In the data rows, the value 128 means zero.
Some points:
[115  82 163 146 118 127 103  82 108 128 104 140 105 139 101]
[138 187  63 113 105 191 145 194 156 124 148 108 141 132 149]
[136 155  69 123 100 145 170 192 157 134 182 103 127 120 163]
[128 124  98 110 118 144 106 166 156 153 123  84 117 160 133]
[144 182  66 109 121 119 144 191 162 114 157  64 127 134 125]
[117 187 120 125 115 156 168 174 150 109 102 105  97 153 166]
[117  81 143 137 149  88 123 119  75 122  91 150 148 141 116]
[101 116 149 151 157 125 153  62  91 140 150 120 135 119 137]
[141 161 109 129 144 131 107 137 165 108 142 164 148 121 136]
[137 106 163 101 167  95 123 121 126 146 137 149 138 132 139]
[150 135 134 154  98 153 153 124 132 134 125  94 108 159 129]
[125 170  95  90  73 166 144 161  87 131  94  96 125 112 134]
[120  73 149 113 142 130  95  88 169 141 101 122 114 113 119]
[108  61 153 116 143  70 127  75 146 138 118 162 119 119  74]
[107 108 162 154 125 130 135 148 133 107 142 141 168 130 104]
[ 98 152 144 141 100 125 162 147 113 138 158 138 133 109 158]
[161  79 168 145 167  98 105 115 128 108 109 153 190 116  83]
[132 103 178 140 157 119 102 131  81 158  83 163 139 122 110]
[112  56 168 102 150 101 122  73 112 134 101 142 100 110 104]
[165 163 128 125 108 134 124 142 131 124 156  91 123 136 135]
[105 161 118 165 117 158 125 139 141 148 129 138 113 135 118]
[138  84 137 122 170 115 128  78 145 128 147 162 113 131 129]
[147 122 135 169 136 119 123 128 137 137 142 167 167 144 124]
[116 135 151 141 126 135 123  97 123  88 138 119 111 107 147]
[132 159  98 105 125 156 133 125 152 111 139 108 132 147 141]
[155 113 118 131 148 113 122 134  74 115 123 119  72 102 134]
[102  97 136 132 129  95 113 106 123 143 112 163 156 122 154]
[138 230  65  96  74 146 105 134 110 122 130 118 119 119 123]
There is one direction along which these points spread out most. How many in every 100 of the points above lie lower along it than each point below? Answers are rounded to whole numbers. More than half of the points above lie lower than the first one.
[138 187  63 113 105 191 145 194 156 124 148 108 141 132 149] 0
[128 124  98 110 118 144 106 166 156 153 123  84 117 160 133] 29
[117  81 143 137 149  88 123 119  75 122  91 150 148 141 116] 82
[132 103 178 140 157 119 102 131  81 158  83 163 139 122 110] 86
[107 108 162 154 125 130 135 148 133 107 142 141 168 130 104] 57
[125 170  95  90  73 166 144 161  87 131  94  96 125 112 134] 18
[141 161 109 129 144 131 107 137 165 108 142 164 148 121 136] 43
[155 113 118 131 148 113 122 134  74 115 123 119  72 102 134] 50
[165 163 128 125 108 134 124 142 131 124 156  91 123 136 135] 25
[112  56 168 102 150 101 122  73 112 134 101 142 100 110 104] 93
[108  61 153 116 143  70 127  75 146 138 118 162 119 119  74] 96
[105 161 118 165 117 158 125 139 141 148 129 138 113 135 118] 32
[115  82 163 146 118 127 103  82 108 128 104 140 105 139 101] 79
[144 182  66 109 121 119 144 191 162 114 157  64 127 134 125] 4
[116 135 151 141 126 135 123  97 123  88 138 119 111 107 147] 46
[120  73 149 113 142 130  95  88 169 141 101 122 114 113 119] 71
[ 98 152 144 141 100 125 162 147 113 138 158 138 133 109 158] 39
[101 116 149 151 157 125 153  62  91 140 150 120 135 119 137] 61
[150 135 134 154  98 153 153 124 132 134 125  94 108 159 129] 36
[132 159  98 105 125 156 133 125 152 111 139 108 132 147 141] 21
[138  84 137 122 170 115 128  78 145 128 147 162 113 131 129] 75
[161  79 168 145 167  98 105 115 128 108 109 153 190 116  83] 89
[138 230  65  96  74 146 105 134 110 122 130 118 119 119 123] 11
[117 187 120 125 115 156 168 174 150 109 102 105  97 153 166] 14
